[[5, 6, 6, 2, 5],
 [2, 3, 4, 7, 6],
 [5, 6, 6, 2, 5]] Answer: 5

[[801, 45, -574, 976],
 [547, 234, -445, 89],
 [-201, -345, -182, 243]] Answer: 801

[[28, 4, -24, -41, 9, 20],
 [-44, -23, -10, 25, -23, -50],
 [26, -5, -10, -22, 10, -14]] Answer: 28

[[-24, -6, 26, 11],
 [-33, 4, 16, 14],
 [-22, -28, 32, -19]] Answer: -24

[[864, 537, 149, 531, 177, 493, 502],
 [511, 532, 521, 531, 528, 507, 508],
 [523, 538, 510, 536, 517, 501, 502]] Answer: 864

[[-25, 4, 36, 20, -16],
 [25, -45, -31, 20, -16],
 [12, 4, -15, 2, -6]] Answer: -25

[[32, 69, 78, 84, 26, 35, 30],
 [26, 31, 30, 82, 38, 81, 82],
 [67, 32, 33, 24, 83, 80, 85]] Answer: 32

[[533, 408, 571, 516, 592, -946],
 [-216, -259, -200, -210, -216, -173],
 [172, 120, 191, 180, 179, -564]] Answer: 533

[[-5, -7, -1, -4, -3, -4],
 [-24, 26, -47, 4, -42, -3],
 [-1, -8, -8, -12, -4, -6]] Answer: -5
---
Input: [-1.46 -1.64 -1.38 -1.58  0.97]
Output: 0.97

Input:
[[-10.355   1.704 -11.188  -4.316  11.970   7.843 -10.937]
 [-13.852   9.785  -5.401  -3.759   9.737  21.371 -16.270]]
Output: -10.937

Input: [-13.4 -14.8   2.1  12.9]
Output: 12.9

Input: [-16.33  -9.34   9.39   8.12]
Output: 8.12

Input:
[[-0.04  0.14 -0.01  0.04  0.11 -0.07]
 [-0.21  0.07 -0.07 -0.17  0.17  0.10]
 [-0.12  0.19 -0.02  0.02  0.10 -0.10]]
Output: -0.07

Input:
[[-0.084  0.159 -0.204  0.008  0.172]
 [ 0.173  0.136  0.123 -0.141  0.155]
 [ 0.062  0.190  0.063 -0.142  0.147]]
Output: 0.172

Input: [-0.15 -0.18 -0.12  0.12]
Output: 0.12

Input:
[[ -1.8   4.2 -20.9  20.3   6.9  -3.1   9.7]
 [  6.9 -13.0 -10.0 -17.1   3.7  -1.4  -3.9]]
Output: 9.7
---
[1, -1, -26, 59, -16, -39] yields 1
[-45, -21, -11, -77, -48, -19] yields -45
[40, -5, 53, 23, -76, 66] yields 40
[-25, -56, -51, -70, -47] yields -25
[-61, -51, 30, -34, -13] yields -61
[75, 77, -4, -23] yields 75
---
[[8, 40, -27, -64, -1, -21],
 [9, 13, -5, -12, -19, 0],
 [-20, -34, 15, 36, 38, 4]] value -64

[[10, 8, 10, 35, 11],
 [8, 6, 7, 37, 9],
 [69, 70, 68, -23, 72]] value 10

[[-24, 30, 42, -43, -61, 14, 47],
 [-76, 28, 36, -67, -71, 20, 60],
 [13, -80, -76, 34, -64, -46, -52]] value -61

[[-57, -33, -49, 17],
 [-77, -19, -36, 46],
 [-72, -43, -7, -12]] value -33

[[-3, 13, 10, -11, 5, -2],
 [3, 26, -1, -11, 19, -9],
 [-8, 41, 30, 7, 32, -68]] value -11

[[-26, 5, 0, -4],
 [-44, -25, -8, 13],
 [0, 11, 66, -3]] value 5

[[-50, 60, 63, 62, -50, -48],
 [-34, 42, 46, 46, -35, -32],
 [-48, 59, 62, 61, -48, -43]] value 62
---
((147, 218, 231, 192, 139, 56), (190, 213, 201, 76, 82, 239), (186, 181, 232, 145, 228, 166)) ans = 186
((4168, 3214, 3452, 3650, 8083, 3712, 4261), (5770, 5129, 5343, 5539, 6897, 5013, 5435), (5161, 4674, 4002, 5168, 7427, 4333, 4592)) ans = 5161
((-479, 98, -555, -558, -706, 492, 564), (-305, -334, -571, 216, 223, 40, 399), (538, 754, 853, -533, 130, -161, 414)) ans = 538
((449, 541, 769, 727, 479), (576, 454, 643, 383, 518), (635, 696, 239, 505, 700)) ans = 635
((8, 5, 3, 3), (3, 4, 5, 6), (1, 2, 5, 4)) ans = 1
((49, 45, 33, 44, 185), (59, 76, 39, 73, 188), (26, 42, 5, 39, 195)) ans = 26
